One vector is turned by the same rotation once a step. Each row is the vector after some number of steps, and that number follows the row.
The counts run from 0 to 696.
[  0  10 -27 -29  20   4  16   6  -5  22  30 -13  32  -7 -13  20  -2  -5
 -48   1 -13  -5  33  -3  33  42   8  -3  10   2   1  14  16   3  54 -25
   4  -6   3   4   1   7 -26  -1 -71  15]	663
[ 15 -25 -12 -17  14   2  24  15 -37  27  -9  -4   7   3 -25  18  33  -8
 -44  47 -21  -6  -5  17 -19   8   5  12  24  10 -22  28  26 -12  46 -18
 -18  17  23  44  11  17 -13 -21 -30   6]	319
[ 43  -5 -35 -14  -5  -5  15   7  14   1  39 -20   5 -31   1  32   0  11
  19   9   8   0  -2 -31  27  39  12  -4  12 -22 -27  18  37   8  28 -15
  10  19 -25 -15  18 -16 -51  -3 -50   3]	264
[  3 -19 -40   9  12 -20   7 -11 -26  41  -1 -11  -6  -2 -21   5  27 -12
 -42  31  -5  -9  -1  -1  -9  36 -14 -20  16  32  -8  47  19 -20  57 -19
   0   7   6  24   6  -3 -17 -18  -5   5]	312
[ 56  -2 -20   1 -12 -10  -2 -20 -19  14  17  18  -1  -7  13 -26  45   4
 -38  30  13  35 -27  41  -6  30  -4 -10   6   9  13  22 -22 -53   9  13
  14   6  -4  -3  21  22 -16   2  17  -2]	183
[ 24   7 -36 -11 -13   5  20  27 -42  24  -9   7  -6  30   7   6  20  17
 -31  42  21   2  -2   9  19  12  10  18  24  16  -5  52   4  23  16  -2
  -5   9  -4  24  20   8 -30 -13 -54 -27]	135
[ 48   0   0 -10   1   0 -12  -7   3  -9  32  25  13 -35   6  -3  21  35
 -44  29  34  15 -24  17  34  24 -30 -20 -14 -15  -3  -7  27 -43  -5  -5
   6  26  -3  -8   6   6 -33  15  -3   4]	567
[  4 -14 -34 -11  10   7  18  -2  -9  30  24   1  19   2 -18   9  -4 -17
 -38  14   9 -10  10 -21  31  47   4  -6   3  11  -2  25  21  20  59 -15
   0   8  -1  -1   7 -11 -38  -7 -66  23]	658
[ 19 -16 -37 -31   7  -7   4   8 -40  27  35 -42  23   4   9  12  18 -23
   7  -8 -18  14  -2  14 -25  47  25  19   6   6  -8  13   1  -6  60 -18
 -22  -9 -22  31  15  26 -11 -19 -32   5]	488
[ 19 -13 -39  10  10 -29  27 -11  -9  24  28 -45  -6 -31  24  -7 -11   0
   8  13 -13 -12   0 -23 -10  41  27  -3  -2  24 -50  35  16  -2  51  17
   7   7 -12   6   9 -17 -26 -13   1   5]	90
[ 53 -33   6  10  13  22  23 -29 -25 -19  33  16   0  -8  -5 -21  16 -13
 -25  17  -7  17   3  29 -28   1 -22  -1  24  35  10  22  10 -19  17 -24
 -12  25  -6  18  38  31 -17   3  15   3]	195
[ 28  44 -42 -41   0  -3  23   4   0  22 -10 -21   9 -37  27  13  26   5
 -20  24   2  19  16  -6 -17   1   2  22  10  12  16  22   9 -12  29 -16
  11  31   5  39   7  -3 -37 -16   9 -29]	292
[ 17  25 -26 -35 -11  21 -13 -10 -15  29  15 -10  39 -15  20  27  42 -20
 -28  23   7  15  -9  20   2  34 -19   9  -7  -6  34  10  -3  -8  20   2
 -15  32   4  46  11 -33 -19   3   5 -30]	682
[ -4 -13 -34 -16  25  17   0  13 -14  32  34   0  18  15  -8   4  -2  -8
 -23  -4   7 -16  22 -12  32  54   4   0   0  14   0  39  12  28  49 -19
   1   0 -12  13   7   0 -33 -12 -62  27]	657
[ 21 -29  -4 -24  18 -13  10 -18  25   5   0 -44  10 -51 -10  -5  -7  -5
  13  27  14   1 -34  10 -23  22 -14  16   0   3 -19   9  32 -18  19  15
   8  49 -10   9  16  -7 -41 -17 -12  44]	616
[ 48 -20 -25  37  -2  -2  19 -36   4 -16  36  -6  10 -35  14 -30 -11   5
 -11  37  -8   0 -13 -22 -11  -4 -13  -5  23  23 -25  25  22  -6  25  14
  -5  42 -11 -17  30  -2 -29  -7  27 -12]	594
[ 17  34  -2 -22  -8   1  -6  -7 -27   5   0 -23  -4   1  11  -9  17  -9
  -4  -1  27  22 -18  56   6  24   3  23   3  19  23  34   4 -24  10 -19
 -24  18   9  74  10  -8  -9   6  -7 -28]	515
[ 46   8 -21 -15   9 -22   1 -11 -16  -8  49  28 -10 -47  27 -49 -19  27
 -42  10  26  35 -16  27   6  -4  -1 -15   7  -4   3  -5   1 -11   6  17
  14  16  -8 -27   9  24 -23  22  -4  15]	577
[ 51   8  13 -16  10  20  22 -16  -2 -10   0  10 -22   5   4 -28  35  16
 -15   9  22  22  -8  47  15   8 -24  21  -1  27  25  49   9 -24 -25  -8
  10  17   3  33  24  24 -39   0 -27   0]	11
[ 38 -18 -29  35   3  -5  20 -42  -2 -16  51  -2   8 -35  18 -38 -24  10
 -25  21  -5  -5   6 -16  -3  -5 -16 -14  12  32 -19  23  21   4  29  16
   0  32 -18 -18  25   1 -26   2  22  -1]	593
[ 18  28 -17 -10  -8 -36   6 -25 -21  16  -5 -19 -27  -2  14   1  23  -1
 -17  20  27  24 -25  46  25  43  -8  16  -4  29  19  35  -4 -36   5 -14
  22  10   2  45  12 -12  -2   6 -23 -16]	518
[ 40 -34 -22   7  24  22  11   2   2   9  21 -25 -10 -36   3   1  10   8
  -9  30 -18 -27  -5 -12   4  19  -2 -11  11   0 -44  55  20   4   5  17
  22  34 -11  -7  13 -21 -46  -5 -22  30]	432
[ 54 -23  10   6  17  51  18 -14  10 -30  33   4  22 -34 -15  10  -2  15
 -38  47 -21 -12   0   2  29  17 -15  -7  13 -11 -21  27   2 -16   7   0
   0  29  -3   2   8 -19 -30  22 -13   1]	37
[ 22 -20 -39   9  35  25 -17  -5   4  -4  36 -44  -4 -32 -13 -10 -15  16
  -5   5 -19 -22  11  -5  10  22  -5 -18   3   7 -38  64  17  -1  12   1
  23  10 -18   5  -6 -13 -30   6  -4  29]	430
[ 60  -7 -13 -11  -1 -16   8 -11 -20  -4  38  25  -5 -48  24 -37  -2  12
 -30  28  25  34 -28  30 -16 -10  -4  -5  12  -9  10  -6  -7  -4  -2  20
  13  27 -12 -22  22  17 -31  14   0   5]	578
[ 58 -12 -17 -27  13   2  -1   0  10   0  47 -15  -1 -58   6   7  18   2
  -7  14  25  20 -31   4  16  40 -16  -8 -26 -28 -16  -8   2 -18  -9   2
  20  28  -6 -23   0 -18 -35  25  -6  19]	53
[ -8  25 -32 -39  13 -44  17  10 -11  20 -11 -34  -2 -46  21   2 -27   1
 -10  28  10   6 -11  20   4  14   9  39  14   7  -5  14   9 -12  29   8
  19  24   3  37  -5  -7 -21 -19 -42  17]	112
[-19   0   3 -10  28   1 -27  -7 -48   6  22 -29   9 -27  -4   6  -2 -19
 -51   2 -10  -1 -15  51   9  13 -24  25  -8  -6   5  15   4   5  27 -15
 -14  30  22  53   2  -4  22   7 -37   6]	332
[-13  39 -21  -8   3   1 -30 -23 -19  37  40 -11  26 -28  36  11  11 -22
 -34  -5   9   6   5  22  24  44  -4   0 -13 -11  22  13 -10   5  38   2
   2  14   6  27   5 -31  -1  17 -31 -11]	679
[ 30  -7 -24   2  -9 -18  -3 -12 -33  -5  34  15 -10  19 -19 -21 -10   0
 -56  17  38  29 -33  44  36  26 -28  -6  -6  36  22  10   5 -13  15 -21
 -12  17  -8  -7   2  21  -9  14 -25 -18]	355
[ -1  -9 -38 -14  16 -21   3   5 -33  28  36 -32  20   4  13   1   4 -22
 -10 -19  -6  17   2  15 -17  51  31  14   2  11  -8  10   2   3  70  -9
 -14 -12  -8  34  17  17  -1 -11 -35  10]	489
[  9  12 -17  -7 -10  -6 -14  11 -36   0  38   4  10  15   1 -37  -2  13
 -60  15  44  22 -26  44  39  31 -16  -2 -29  23   4  24  -4 -29  21  -5
 -20   5  15  18 -19  19  -4   8  -9 -23]	349
[ 14   8 -66 -29  -1  31 -11  30 -20  17  43 -14  21 -13  29   2  11 -15
 -13  17  18   9 -10 -17   0  14   1  28 -26  14   4  27 -30   7  27  18
  -1  26 -10  24  -5  -4 -31 -26  17 -28]	466
[ 40 -14 -26   5   5  -9   3 -24 -35 -11  48   8  29  14   5 -24 -27  16
 -36   5 -14  26 -13  46  24  19  -3  -3  14  24   7   3 -22 -13  21   1
  -1 -13 -32   0  10  40   9  22 -26   4]	365
[  6  13 -49 -23  -8  18  -9  18 -25   9   1 -18   5  16  24  11   1   0
 -12  28  15  -6 -12  12  18  15 -26  35  -4  31  14  51  -2   9   8  -3
  14  20 -16  76  -6  -7 -22 -26  -9 -25]	125
[ 61 -29 -20  19  -4  19  22 -18   3 -27  35 -18  15 -26  10 -21   2   8
  -8  38 -15   0  -2 -18 -17 -10  -9   3  12  18 -26  24  14 -16  21   6
 -13  38 -14  -9  28   7 -34  -6  32 -14]	595
[ 48 -29  -9   2  28  50  -6  -6 -21 -20  43   7  -3  -6 -12 -32 -18   2
 -18  14  -2  13   2  49   3  14   7  -1  19   6  14  48 -26 -14   3  -8
  11 -11 -21  23   1  20 -16  20  -9  39]	23
[  1   6 -14 -53  35 -11  14  17  -3   5   8 -47  17 -27  19  14  -2  12
   6  -8  -4 -10   6   0  -6  26  -7  21  -9  17 -13  17  52  -8  44 -15
 -13  17  -3  57   7  11 -32 -27 -26  17]	104
[ 28  26   0   5 -11 -16 -15 -34 -17   7  19   9  -6 -31  14  -4  43   4
 -50  17  18  29 -12  40  20  14 -17   1   2 -11  28   2  12 -18   8  -8
 -12  45  20   6  35   0 -12  22 -25 -32]	172
[ 12   8 -42 -16 -13  21  10  16 -25  15 -16  -5  13  25   5   8   9  10
 -36  44  19  -7 -10  10  17   4 -17  20  11  32   7  60  11  21  13   2
 -11  25  -5  50   7  -9 -38 -15 -21 -35]	130
[ 39   3  -4   3   9   0  14 -27   4  -2   2   8 -19  -2 -26 -46 -14  12
 -42  14  29  27  -4  53  20  11 -17 -10  16  34  26  46   8 -33   4 -14
   6  15   1   6   9  12 -35  21 -15  19]	14
[ 40  -7 -57 -16  -7 -22  43  20 -24  28  19 -32  11   9  -3  21  33  -9
 -18  20 -13  29  -4 -14  -2  23  27   6   8  16 -13  22   3  -7  45  -4
 -20   7 -11  -4  21  19 -32 -15 -31 -24]	481
[ 14 -24 -21   0  27  21  -3  15  16  12  23 -29  11 -35 -17 -14 -12  11
 -19  25   1 -24   2 -15  13  31   6 -16   0 -12 -48  48  26  -8  33  17
  11  16   7  -3 -16 -12 -44  -9 -11  39]	436
[ 29   2   3  -8  -5  -1 -22 -11  -1 -13  44  19  14 -33  -2 -22   9  31
 -46  14  33  16 -24  26  37  21 -39 -24 -16 -14   0   5  37 -31  13 -11
  -8  25   2  -4   0   7 -23  25   0   9]	566
[ 27 -23 -16 -37  20   6   2  -1  21  -2   7 -47  24 -46  -3  -3  -6  -2
  18  16   9  -2 -24   7 -28  21 -16  29   0   0 -15  17  24 -21  18  19
  -5  38 -14  28   9   1 -46 -31  -1  42]	617
